In the data rows, 128 means zero.
Here are some points, one per row:
[123 126 100 166 130 159  81 124 160 133 160 149 136 149 140 175 160 143
 154 167 125 186 131 148 136 137 143 145 121 139 131 157 145 100 110 117
 128  99 111 125 140 138 144 124 166 148 142 127 111 121 139 132 101 146
 118 103 140 195 169 149 115 186 147 101]
[189 183 153 148 146 116 103 111 110  89 138  97 124 116 124 119 116 117
 108 115 121 112 114 114 116 123 122 126 135 134 121 104 107 118 157 150
 111 174 165 133 110 120 101 105  99 112 169 168 119 172 191 107 145 112
 197 121 120 170 217 142 112 154 159 110]
[131 137  94 115 123 131 149 126 105 159 124 153 181 159 151 126 148  70
 127  91 118  91 124 114 110 133 103 105 120 139 116 116 124 117 114 134
 120 140 108 102 128 115 201 140 135 137 104  99 120 125 148 127  83  96
  90 139 112 172 163 126 110 158 117 121]
[156 146 140 154 137 123 116 129 149 134 133 149 133 163 159 128 159 127
 155 132  95 137 107 102 103 124 118 110 157  89 112 139  78 205 138 101
 115 116 118 111 117 128 143 108 110 118 134 109 121 126 134 182 125  90
 141 110 190  86 113 108 148 115 141 109]
[117 119 124  98 124 104 140 142 108 123 112 119 129 118 136 159 136 156
 131 151 160 150 153 127 157 157 139 133 126 114 100 162 112 184 149 154
 154 105 105 129 110 108 117 122 106 129 147 178 116  97 172  95 148 105
  94 128 151 193  93 100 124 188 134 135]
[155 162 146 161 169 149 142 147 149 131 122 132 162 140 144 159 140  95
 108 108 110 122 114 128 129 102 134 133 117 138 156 105 128 199 130 176
  92  83 113 118 150 128  62 148  98 136 100 124 103 122  90  95 107 162
 108 131 112 118 102 105 101 103 105 129]
[132 124 100 120 120 112 123 114 114 106 136 105 125 128 124 126 129 160
 121  73  77 157 141 151 144 157 125 126 117 137 133 107  59  85 142 107
 101  92 122 119 140 150 148  96 131 114 105 122 166  87 106 130 172 153
 151  81  88 127 120  99 137 122 100 150]
[116 111 148 117 115 123 111 105 105 125 127 130 137 146 139 143 161 124
 173 172 157 123 169 176 151 124 134 132 128 138 108  79 144 155 151 145
 155 110 139  84 110  90 112 128 152  94 153 107 192 124 113 155 106 115
 175 128  82 130 119 134 178 156 138 180]
[119 107 130 128 138 105 159 148 141  78 109 107 117 114 115 123  94  93
 101 171 131 143 130 137 121  78 128 127 118 144  93 117 146 115 143  76
  97 122 124 120 137  85 150 136 138 139 107  90 120 118 178  98  97 142
 127  79 125  96 142 122 142 115 156 134]
[114 122 141 112 117 113  99 115 117 120 119 100 107 108 130 141 152 111
 110  99 136 105  92  83 133  90 176 159 117 143 151 163 175 120 106 120
 128 127 135 154 170 162 165  98  91 116 111 122 126 131 126 181 152 104
 143 100 107 132 115 111 168 140  95 178]
[121 142 106 117 122 129 106 120 109 114 125 108 116 105 107 133 110 112
 122 117  93 117 100 115 102 181 142 157 146 161 130  90 117 113 104 108
 206 129  85 137 143 112  84  90 181 113 104 137 106 127 124 106  95 116
 109 165 158 104 114 153 190 114 113 125]
[116 124 133 135 149 159 122 156 142 156 145 134 115 104 106 123 123 104
 135  91 121 150 148 152 161 165 161 152 116 150 104 128 114 115 220 109
  93 192 128 115  98  96 113 131 120 136 146 143 152 180 105 161 137 102
  88 125 164 113 119 124  92 122  93 158]
[ 83 101 129 125 121 132 111 157 149 169 140 175 132 123 129 134 124 116
 108 157 102 134  99  98 115 122 120 124 120 111 128  65 124  84 125 151
 116 111 106 114  90 117 159 146  80 100 114 128 102 154 138  97 165 126
 180 142 136 138  85 132 128 113 159 116]
[124 112 175 116 142 127 154 149 172 152 156 134 125 144 145 105 121 109
 117 123 125  91 112 117 123 109 120 123 110  98 139 106  87  95 128 141
 121 112 146 141 122 123 102  77 150 124 140 148 112  73 137 138  95 114
  93 139 101 147 131 209 114 177 113 108]
[178 178 182 191 163 174 181 144 127 143  83 134 103 103  86 105 103 114
 118 115 103 128 117 120 117 121 113 114 121 108 133 107 136 120  85  75
 158 130 122 105 138 129 125 134 136 129 189 158 147 154 143 151 159 126
 122 134 101 158 117 102 114 160 155 152]
[129 116 145 121 100 100 104 106 108 113 129 130 111 125 125 142 136 142
 144 145 129 133 105 105  95 144 113 112 143  99 136 130 156 112 209 190
 149 118 108  98 183 148 131 165 133 156 139 137 114 125 131 122 140 135
  80 111  94  93 139 149  95 101 139 124]
[134 120 106 124 114 111 143 108 109 120 109 131 127 135 138 122 146 180
 147  85 176 180 146 127 132  95 139 111 133 128 126  72 159 123  80 144
  79 123 122 118 124 120 114 116 168 109 128 176 130 148 138 124 118 108
 102  88 188 130  93 185 114 128 142 117]
[124 108 120 118 122 111 145 124 136 118 154 138 148 165 153 114 155 144
 132 154 118 119 137 154 148 128 159 164 152 169 144 112  88 101  93 124
 210 151 129 151 132 156 114 139  97 119 129 119 146 140 142 156 141 107
 105 130 171 108 131  99  53 101 145 165]
[116 108 127 120 112 124 129 115 120 120 102 146 116 141 140 150 113 119
 114 111  94  78 117 154 167 156 167 149 153  89 165 148  99 154 130 124
 102 177 145 185 178 155 169 128 138 112 129 149 158 169 129  90 106 183
 147 114 119 127 104 134 156 127 135 131]
[139 132 122 123 125 112 118 114 122 114 116 125 130 130 128 103 114 111
  94 118 150 119 139 144 177 121 173 163 182 147 137 124 150 131 157  99
 155  99 120 125  91 124 159 131 214 186 122 120  87 128 117 130 162 120
 141 185  98 124 106 119 121 113 114  81]
[126 116 102 127 129 149 129 117  87 130 136 105 111 116 106 101 114 104
 112  95 115 139 154 157 147 116 132 130 116 111  87 232 122 103 101 140
 117 118 126  88 135 137 100 142  82 121 116 104 101 124 133 118 122 128
 156 156 118 106 101 192 139 119 178 111]
[124 113  98 116 122 122 161 164 164 170 215 184 180 162 150 150 102 120
 101  85 117 132 122 117 114 120 109 107 118 119 122 153 209 137 135 119
 150 140 130 133 135 129  92 111 128 130 135 147 159 118 135 126 154 132
 173 127 130 104 130 105 131 121 136 129]
[102 105 136 112 135 137 124 122 132 112 104 113 113 125 130 117 152 137
 161 118  90 109 102 109 106 124 109 108 133 126 134 181 165 104  98 150
 111 159 154 114  90  91  91 126 172  93 104 109 103 119 126 104 153 118
 137 107 113 131 131  58 113 135 155 101]
[113 116 133 107  90 113 120 119 137 163 139 115  97 111 106 105 116 135
 106 137 149  65 144 138 145 159 138 133 118 127  91  85 143 141 109 116
  82 102 102 114 150 160  79 148 118 157 136 102 108 122 117 124 133 141
 131 103 138 123 177  85 142 123 141  93]
[123 116 115 137 127 154 145 121 130 144 112 131 121 125 119  93 115 123
 131 128 204 164 145 133 105 119 112 110 113 108 163 131  97 100 179 114
 162 120 191 156 150 150 117 172 103 126  95 151 115 145 113 119  96 127
 126 142 131 131 149  77 189 120 113 100]
[153 150 152 156 147 176 136 140 139 127 169 123 111 106 107  91  91 120
 111 125 130 119 127 125 122 134 122 121 118 129  95 120 132 158  93 233
 150 129 131 154 102 123 201 153 155 147  97 107 139 106 110 126 134 133
 112  82 138 120 123 131 125 122 126 129]
[135 149 155 121 130 135 139 124 128 139 135 113 138 138 127 152 130 188
 145 159 138  96 128 133 118 105  96 126  85 153 122 176 122 119 148 130
  89 101 105 113 124 126 169 108 154 108 115 196 145 109 150 154 106 143
 141 181 181 106 118  93 111 103 137 147]
[146 155 148 145 151 157 161 156 152 140 137 140 157 152 164 168 154 191
 142 152 176 105 129 119 117 114 121 125 130 127 106 166 104  93 113 103
 146 171  98 119 119 112 124 111 112 116 155  78 121 193  87 102 186 130
  98 120 100 129 125 156 161 117  94 124]
[121 126 118 109 123 109 106 122 121 118 149 114 122 114 109 102 110 104
 142 168 149 176 172 143 122 126  90 101  94 134 180 101 122 187 119 110
 119 184 143 161 183 173 139 129 130  82 123  96 101 142 127 127 183 176
 106 174 121 126 106 124 118 145 116 103]
[107 137  83 119 127 123 127 121 134 123  85 116 124 115 114 107 136 170
 139 133 124  97 108 109 106 111 103 115 104 120 114 126 161 171 174  98
 177 141 142 126 105 152 125 127 105 155 120 101 139 115 127 125  86 163
 157  86 113 137  89 170  84 114 127 110]
[118 124 132 120 113 111 119 117 118 114 122 107  98 124 132 157 139 148
 162 128 122 166 133 145 138 111 122 130 123 113 144 114 137 132  80 117
 145 150 162 127 105  88 177 132  65 205 126 153 125 103  93  98 106 117
 115 175 112  91 173 123 127 121  99  98]
[115 103 117 110 123 112 109 134 117 127 107 134 143 110 114 144 129 145
 129 117 110 124 119  97 113 106 108 102 111 125 132 141  86 156  98 119
 123  92 189 164 114 140 115 202 178 165 143 109 131 131 117 126 139 125
 117 175 131 126 189 170 140 105 109 180]
[130 138 109 122 124 125 111 122 112 108 103 133 142 124 140 135 124  93
 139 191 163 151 149 145 142 177 127 116 137  75 122 136 139  92  87 120
  89 125 112 158 112 138  98 108 118 120 130 148 146 109 109 193  94 111
 156 111  86 118 120 117 108  84 106 161]
[127 123 134 138 119 116 130 121 129 119 103 128 119 116 112 101 102 123
 114 121 126 133 125 116 121 163 133 162 218 213 172 160 164 111 148 137
 104 108 116 144 117 127 114 121  88 100 143  93 173  96 109 134 107 147
 115 161 185 143 133 150 150 131 116 141]
Along one direction, these points spread out more than along any other. Take the direction at right angles to it along which they spread out most. Go by this last direction. How many in every 100 of the points above lie lower along it than each point below? Answers are rounded to whole numbers. More than half of the points above lie lower than the first one.
[139 132 122 123 125 112 118 114 122 114 116 125 130 130 128 103 114 111
  94 118 150 119 139 144 177 121 173 163 182 147 137 124 150 131 157  99
 155  99 120 125  91 124 159 131 214 186 122 120  87 128 117 130 162 120
 141 185  98 124 106 119 121 113 114  81] ~ 50
[114 122 141 112 117 113  99 115 117 120 119 100 107 108 130 141 152 111
 110  99 136 105  92  83 133  90 176 159 117 143 151 163 175 120 106 120
 128 127 135 154 170 162 165  98  91 116 111 122 126 131 126 181 152 104
 143 100 107 132 115 111 168 140  95 178] ~ 62
[118 124 132 120 113 111 119 117 118 114 122 107  98 124 132 157 139 148
 162 128 122 166 133 145 138 111 122 130 123 113 144 114 137 132  80 117
 145 150 162 127 105  88 177 132  65 205 126 153 125 103  93  98 106 117
 115 175 112  91 173 123 127 121  99  98] ~ 29
[146 155 148 145 151 157 161 156 152 140 137 140 157 152 164 168 154 191
 142 152 176 105 129 119 117 114 121 125 130 127 106 166 104  93 113 103
 146 171  98 119 119 112 124 111 112 116 155  78 121 193  87 102 186 130
  98 120 100 129 125 156 161 117  94 124] ~ 74
[124 108 120 118 122 111 145 124 136 118 154 138 148 165 153 114 155 144
 132 154 118 119 137 154 148 128 159 164 152 169 144 112  88 101  93 124
 210 151 129 151 132 156 114 139  97 119 129 119 146 140 142 156 141 107
 105 130 171 108 131  99  53 101 145 165] ~ 97
[107 137  83 119 127 123 127 121 134 123  85 116 124 115 114 107 136 170
 139 133 124  97 108 109 106 111 103 115 104 120 114 126 161 171 174  98
 177 141 142 126 105 152 125 127 105 155 120 101 139 115 127 125  86 163
 157  86 113 137  89 170  84 114 127 110] ~ 18
[124 113  98 116 122 122 161 164 164 170 215 184 180 162 150 150 102 120
 101  85 117 132 122 117 114 120 109 107 118 119 122 153 209 137 135 119
 150 140 130 133 135 129  92 111 128 130 135 147 159 118 135 126 154 132
 173 127 130 104 130 105 131 121 136 129] ~ 56
[129 116 145 121 100 100 104 106 108 113 129 130 111 125 125 142 136 142
 144 145 129 133 105 105  95 144 113 112 143  99 136 130 156 112 209 190
 149 118 108  98 183 148 131 165 133 156 139 137 114 125 131 122 140 135
  80 111  94  93 139 149  95 101 139 124] ~ 24
[124 112 175 116 142 127 154 149 172 152 156 134 125 144 145 105 121 109
 117 123 125  91 112 117 123 109 120 123 110  98 139 106  87  95 128 141
 121 112 146 141 122 123 102  77 150 124 140 148 112  73 137 138  95 114
  93 139 101 147 131 209 114 177 113 108] ~ 41
[116 108 127 120 112 124 129 115 120 120 102 146 116 141 140 150 113 119
 114 111  94  78 117 154 167 156 167 149 153  89 165 148  99 154 130 124
 102 177 145 185 178 155 169 128 138 112 129 149 158 169 129  90 106 183
 147 114 119 127 104 134 156 127 135 131] ~ 53
[113 116 133 107  90 113 120 119 137 163 139 115  97 111 106 105 116 135
 106 137 149  65 144 138 145 159 138 133 118 127  91  85 143 141 109 116
  82 102 102 114 150 160  79 148 118 157 136 102 108 122 117 124 133 141
 131 103 138 123 177  85 142 123 141  93] ~ 26
[126 116 102 127 129 149 129 117  87 130 136 105 111 116 106 101 114 104
 112  95 115 139 154 157 147 116 132 130 116 111  87 232 122 103 101 140
 117 118 126  88 135 137 100 142  82 121 116 104 101 124 133 118 122 128
 156 156 118 106 101 192 139 119 178 111] ~ 32
